Some points, each followed by its number:
[ 31 -69 -89 -22 -46 -36 -67 -46  -8  34 -33  47  43 -32 -52   8 -33 -25
   8  -8 -38  15  27  63 -66  12  41 -25   4   0   1  11 -38  -4  20] 0
[ 23  24  25  37   0   8   6 -31  12  24 -27 -29 -11  -9 -19 -22  -4  18
  30  10  23 -21 -10 -12  -1 -24  32   8  14  34  20 -23  27 -81  16] 1
[  6 -34 -44 -11 -47 -31 -46 -30 -10  47  -9  26 -16   8 -32  11 -15   9
  15  10 -29  -8   5  55 -53 -24  35  12 -37 -15 -12  -7 -38  -6  28] 2
[ 23 -37 -62 -16 -38 -27 -50 -29 -28  20 -15  51  15   2 -57 -20 -22  -3
 -11  28 -32  -8  14  72 -39 -11  58 -18 -29  19 -10  12 -31  11  10] 3
[ -1   6  36  33  -1  24   4 -10  30  32 -24 -42 -26 -24  12   4 -19  10
  33 -11  13 -34 -13 -26 -16  -9  35  29  -2  22  40  -8   8 -65  28] 4
[ 21 -38 -56  -1 -21 -15 -51 -31 -43  27 -19  50   9 -12 -58 -11 -22   7
   4  -5 -25  -5  -1  68 -39 -12  44 -36 -23  -3 -11   3 -35   3  14] 5
[ -5  25  18  44 -35  -1  81  18 -11   4   3 -14 -20  50 -13 -39  -9   4
  28  -2 -33 -38   9 -37  12  27 -28  14  -2 -55   2 -21 -42  47   3] 6
[ 23  14  20  38   2  30   4   1  13  26 -32 -17  -3 -35 -15 -23 -24   8
  30 -11  14 -23  -5 -16   0 -14  30  -3   8  25  26   7  21 -54  -1] 7
[ -8   5  -2  71 -41   1  49  57   8 -46  20   6  22  -1  11 -41 -61 -12
  36  -6 -53 -58  28 -20  24 -10 -11  21   5 -34  12  41  -6  92  -9] 8
[ 26 -36 -52 -12 -32 -33 -57 -45  -3  49 -44  49 -20   3 -49 -14  -8  -3
   7   1 -19  -2  -3  41 -71 -24  51 -19 -35 -31   1 -22 -36 -24   7] 9
[ 11   8 -23  55 -36   4  45  27 -28 -30  11   9  26  18 -21 -48 -36 -11
  26  12 -48 -40  14  -9  32   5 -20  10  -4 -31   9  32 -12  80 -15] 10
[ 33 -57 -78 -16 -26 -37 -66 -42  -7  26 -33  44  48 -21 -28  17 -38 -14
   4  -2 -31 -11  17  68 -68   0  59 -33   0 -17  27  25  -8 -16  13] 11
[ -5 -42 -36 -20 -33 -18 -74  -6 -16  42 -20  44  -7  -4 -10  33   5  18
   1  -1 -19  -2  44  34 -53   9  31   9 -41  -5  11  22 -35  -7  26] 12
[ 20 -28 -32 -12 -59 -28 -48 -17 -27  37 -18  35 -22  14 -21  17 -11  17
   0  -5 -15 -16  11  43 -39  -9  35   5 -40   0  -4 -17 -50   4  27] 13
[ 24  26  19  54  -7  13  25  -2   9  16 -16 -14   1 -19 -21 -25 -29  21
  31   8  31 -12 -20 -20   1   2  18  -5  12  45  21 -20  24 -51   7] 14
[  9 -41 -50 -20 -30 -10 -74 -24 -16  25 -13  61  26 -11 -30  16 -41  -7
  12  16 -43  -3  10  58 -60 -17  51 -15 -17   1   1  20 -28  14  27] 15
[  0  -3 -36 -28 -25 -20 -49 -25 -17  52 -14  25 -28  12 -30  11  13  11
  -5   9  -3   1  20  42 -53 -17  39  -3 -47  -7   9  -2 -50 -17  11] 16
[-42  25  -3  42 -28   6  59  19  -2  -6   7   0 -11  23   1 -41  -5 -14
  45  -2 -49 -42  19 -27 -10 -10 -37  35   0 -47  13  22 -27  45  27] 17
[ 42  14  -5  61 -10  16 -15  47  20 -26  -6 -23  45 -77 -11 -15 -52  -5
  26   5  27  -8   7  -5  14  -3  45 -15  37  41  30  32  41 -36   6] 18
[ 26 -51 -58 -16 -35 -16 -66 -27 -22  26   4  52  30  -8 -38  -4 -24   3
  27   0 -41   0  13  50 -63  -5  56 -12 -11   1   2  19 -28  11  20] 19
[ 39  14   7  49  -1  15   9  -6  17  18  -7 -31   8  -4 -53 -32  -7  26
  25  19  16 -24 -15  15 -12 -22  38 -24  18  51  13 -30  22 -56  10] 20
[ -4 -45 -39 -11 -45 -21 -73   7   0  17  -8  54 -14 -16  -6  23 -15  26
  24   2 -19   0  40  23 -31 -17  34  22 -24 -14  22  19 -37   8  26] 21
[ 24 -32 -55   3 -40 -10 -49 -33 -27  21  -3  75  13 -10 -56  -7  -4   6
 -16  17 -33  -5  23  68 -38 -18  44 -33 -23   9   3  -4 -29  16  -2] 22
[-13 -42 -48 -14 -23 -17 -83 -46  -6  53 -32  33 -20 -17 -19  15 -21   8
  23   8 -18 -12  20  42 -64  -9  51   9 -49 -11   9  20 -38  -9  33] 23
[-12 -37 -46 -20 -49 -25 -61  -2  -9  31 -18  32  -8  -8  -5  22 -15  15
   8   7  -7 -11  34  34 -59   1  35  28 -41 -11   9  16 -46 -18  31] 24
[ -1 -25 -39 -35 -49 -25 -52 -31 -22  48 -21  38 -19   7 -24  20  -5  20
   7   5  -8  -1  25  54 -46 -21  22  10 -30 -26  -2  -4 -54 -12  28] 25
[ 12  27  33  26  17  20  14  -2  20  49 -26 -27 -13  -6 -13 -20  -8  46
  33   7  -4 -25  -8 -24 -22 -23  21  -1   4  39  31 -12  14 -63   7] 26
[ 41 -65 -75 -12 -22 -41 -71 -24  -8  17 -27  50  59 -27 -40   8 -51 -11
  24   4 -32  -4  14  70 -53  13  50 -13 -10  -3  -2  13 -17   1  29] 27
New points follow, each followed by the number of its nearest point above, looking only along the 3 directions in which the numbered points spread most.
[ 19 -35 -51 -28 -24 -23 -35 -40 -23  39 -22  59   5  13 -39   3  -6  11
 -11  13 -40  -8  14  53 -43 -21  39 -22 -28  -9  -5 -21 -48   5  31] 12
[  4 -17 -29  -2 -65  -5 -59  -4 -19  13   2  49   1   8  -6  24  -1  31
  -3  24 -18  -6  24  62 -30 -15  29  11 -45 -14  -2   9 -38  16  15] 21
[ -4 -19 -41 -31 -30 -10 -36 -44 -19  52 -22  39 -26  18 -32  14   2  24
   5  11 -19  -4  17  34 -62 -34  17   7 -41  14  10  -5 -60 -11  15] 16
[ -1 -45 -44 -17 -29 -35 -68 -26  22  43 -47  19  -2 -20 -28  23 -32   4
  14 -35 -28   6  40  39 -62  -9  43  -1 -24 -23  27  26 -32  -9  38] 9
[-32  31  11  46 -26 -11  65  16 -16 -19   4 -14 -33  50   4 -31 -15  -6
  48  -6 -26 -50   4 -47  25  -8 -25  15 -13 -55   7   4 -29  54  10] 6
[ 50  -4  -3  66 -23  30 -24  41  25 -44   7 -28  73 -68 -16 -19 -41  -6
  22 -14  15  -6 -13 -15  23  -6  53 -10  53  60  43  34  54 -25   0] 18
[ 18 -32 -36   7 -63 -35 -42  -5 -26   1  -5  50 -25 -13 -19  15   1  26
   1  10 -11  -6  15  31 -36  -9  37   5 -52   8   0  13 -28  10  15] 21
[ 19 -52 -65 -28  -9  -3 -68 -23 -11  26 -18  31   7 -15 -27   2 -18   4
   2   8 -27  -1  30  54 -46  -2  42 -19 -23  -1   1  15 -34  -1  15] 5
[-13 -27 -40 -26 -38 -29 -50 -43  -1  70 -25  43 -44  36 -45   5  -6  15
  11  19 -24  -1  -3  23 -44 -10  25   5 -47 -14   3 -14 -49 -26  40] 16
[ -3 -46 -55 -29 -38  -9 -59 -18   4  18 -30  36  -3 -30 -45   4 -20  10
  11  14 -14  -8  20  31 -54   3  27  11 -34 -10   6  17 -36  -4  33] 21
[ 18 -40 -46 -11 -29 -32 -60 -49  -6  61 -48  52 -15  26 -47  -6 -22  -8
   7   9 -34   0   3  52 -60 -13  43 -10 -28 -16  10 -25 -44 -16  22] 23
[  9 -38 -49 -13 -24 -19 -58 -55 -17  42 -41  39  -7  -3 -55  -2  -3  22
   1   3  -7  -5   0  52 -55  -9  29   0 -37 -13   1 -19 -27 -28  12] 9
[ -8 -46 -49 -27 -11 -14 -60 -30  -9  38 -19  39   8  -6 -35  14 -11  15
   8  16 -18 -14  19  55 -54  -6  44   1 -40  -9   4  20 -37 -19  19] 9
[ -2 -32 -57 -24 -42 -29 -57 -63   8  54 -22  33 -13   2 -35  10  -2   7
   6  -2 -28  20  18  44 -55 -18  47  -5 -19  -7  13  -6 -52 -22  37] 23
[ 51   8   1  52  -6  11   7 -26  47   1 -23 -24  47 -30 -36 -37 -35  -7
  36   1 -13 -16  -2  -4  -9   8  53 -28  32  38  30   6  38 -65  -4] 18
[  5 -23 -61 -26  -7  -7 -75 -28 -16  28  -5  35  29 -14 -45  11 -24   0
   3   9 -39  -2  32  54 -42 -17  51 -11 -30  -7  10  11 -23  -1  12] 5
[ 41  25  36  48  -2   7  47  15  22  13  -8 -24   3  -4  -8  -1 -18  22
  24  14  10 -20  -4 -22   9  -4  30  -8   9  31   6 -22  25 -56  13] 14
[ 57  11 -13  77  -3  28  -8  29  10 -50   3 -12  53 -64   0 -21 -56  -1
  20   2  18  -5   4  -6  12  -1  30 -20  39  49  37  34  42 -35 -21] 18
[-15 -40 -54 -24 -22 -13 -54 -18 -20  43 -23  25   5 -15 -28  19 -18   1
  18   8 -23   0  47  38 -55 -10  47  -3 -28 -12  15  31 -22   4  31] 21
[-24  12  11  55  -2 -14  60  29 -13 -14  18  -5   1  29  -1 -43 -28 -13
  28   7 -36 -47  12 -14  17   1 -37  19 -15 -39  18  17 -37  81  16] 17
[-16 -29 -23 -11 -41  -9 -57   1 -35  45  -8  40 -18  -8  -5  18  -5  14
  13  18 -11  10  30  44 -43  -4  42  14 -31 -16   5   7 -47  12  29] 13
[-23 -30 -31 -45 -31 -20 -53 -61   6  76 -39  19 -37  10 -19  27 -11   5
  28  -7 -24   3  13  17 -71 -16  36  13 -48 -32  20  -5 -54 -34  41] 16
[-25 -29 -36 -31 -16 -19 -54 -62   9  74 -42  37 -27  10 -19  20  -9   9
  11 -10 -19  -6  18  34 -69 -20  44  13 -44 -19   8   4 -46 -36  43] 16
[  6 -26 -43  -5 -60 -24 -47  17 -35  13  -7  53 -21   5 -11  44   3  34
   6  25 -14  -4  19  51 -35 -13  35  14 -44   0   2   8 -21  13  12] 21
[ 10 -57 -71  11 -40 -20 -76   5 -13 -30   5  51  48 -46 -12  15 -43  -7
  13  -7 -15  27  39  52 -35   0  60   4 -10   6   9  52  -7  23  17] 27
[ -3 -41 -55 -10 -25  -5 -57 -31 -25  22 -17  47  16   7 -54   4  -6   7
   0   2 -27   4  21  59 -44 -11  75 -39 -36   5   5  23 -30  -7  17] 5
[ 17  17  40  53   3  17  26  20  33  13 -15 -36  -9 -44  -2  -5 -16  34
  46 -12  20 -35   5 -31   7  -8  40  10  10  28  29  -4  25 -72  17] 14
[ -2 -39 -46   2 -34 -14 -51 -29 -23  28 -14  44   3  -8 -34  -9 -15   8
   7   3 -15  -8  20  52 -50 -17  45  -1 -19 -13  -2  19 -39  12  22] 21
[ 26  21  31  46  10  12  15 -19  33  40 -33 -35 -21  -3 -36  -7 -23   3
  40   2  10   4 -26 -19 -25 -11  32  -9   5  25  21 -23  31 -76  23] 1
[  7 -32 -38  -4 -35 -33 -51 -10  -9  43 -16  44   0 -11 -16  26  -9  -2
  -2   6 -23   0  42  33 -36 -17  40  -1 -30  -1  20  10 -31   8  29] 21
[ 33   4  10  76   1  22 -20  53  15 -36   3 -17  56 -66 -13  -9 -55  -4
  49   6  33 -12   5  -9  21   4  46  -2  25  37  35  43  53 -38  -3] 18
[-11 -35 -35 -31 -25 -32 -82 -41  -3  53 -25  41   5 -24 -19  34 -49   1
  23 -11 -15   2  30  40 -70   4  49  11 -12   5  31  23 -31 -16  32] 9
[ 44  15  26  56   4  29  28  13  14  14 -18 -25   3 -18 -16 -18 -22  22
  23  -2  17 -31 -35  -9 -11 -16  27 -16  13  23  24  -9  17 -62  12] 14
[ 11 -31 -53  -9 -39 -28 -50 -54 -11  47 -20  66 -16   0 -53 -10 -18  -3
  -9  11 -11 -21   8  60 -43  -8  28  -6 -36  -7   1   8 -32  -3  19] 12
[ 24 -32 -44 -15 -26 -10 -60 -37 -15  10 -15  43  11  -3 -46  11 -10   2
   1  26 -46   4   5  65 -47 -18  45  -7 -38   1 -13  16 -21  10   5] 5
[ -7 -43 -60 -20 -22 -24 -65 -34  -6  52 -27  43 -11 -19 -13  22 -29  -4
   5 -18 -16   2  29  46 -57  -9  55  12 -19 -15  15  16 -26 -15  37] 9
[ -1 -45 -62 -13 -22 -16 -64 -25  -2  26 -24  44  12 -19 -29  22 -35  14
   8  14 -13  -2  29  52 -34  -6  59  -7 -36  -9  13  28 -40   6  14] 5
[ -5 -22 -42 -13 -58 -26 -43 -13 -16  50 -12  32 -27  -4 -23  15  -2  14
  13  12 -29 -14  35  30 -34 -24  37  11 -43  -1   6   3 -54 -11  35] 13
[ 20 -47 -75  14 -43 -24 -91  17 -17 -25 -14  61  54 -63  -8  36 -37   2
  20  17  -8  30  36  48 -26  -1  60 -16  -2  -2  14  56  -4  26  25] 27
[ -4 -43 -60 -22 -32 -11 -67 -15  -7  15 -13  56  24 -10 -27  15 -26 -14
  15  -5 -21   4  34  51 -39 -29  41 -11 -17  -1 -15  43 -29   3  10] 22
[-14 -18 -44 -21 -37 -12 -48  -6 -10  36  -8  32 -10   0 -14  27  -9  32
  23   4 -13  -1  39  40 -41 -11  37  16 -52 -21  -3   9 -40   2  27] 13
[ 14 -33 -48 -17 -37 -25 -37 -56 -28  33 -32  59  -1  18 -51   6   3   3
   5  11 -33  -1  21  56 -44 -18  29  -9 -27  -7  -9 -13 -39   3  22] 12
[-19 -33 -78 -21 -29  -2 -53 -21 -12  30 -26  53  22 -15 -26  17 -32  11
  13  10 -26  -4  28  48 -44  -1  34   2 -20   3  -4  25 -48  11   0] 22
[  7 -28 -59 -10 -11  -4 -49 -27 -19  11 -16  64  27 -20 -21  13 -28  -8
   3   7 -35   7  24  69 -48 -16  40 -13 -20   0 -19  23 -38  10  24] 22
[  2 -43 -48 -20 -17 -23 -89 -32   9  22 -18  41  14 -12  -8  22 -38  -4
  19   5  -1 -10  23  37 -52  -6  45   1 -28 -10  15  17 -30 -11  44] 5
[  7 -46 -39 -18 -59  -8 -45  16 -26  17   0  44 -18   2  -9   9  -7  21
   4  19 -15 -14  30  39 -21 -10  29  14 -60   4  -1   6 -51  12  10] 21
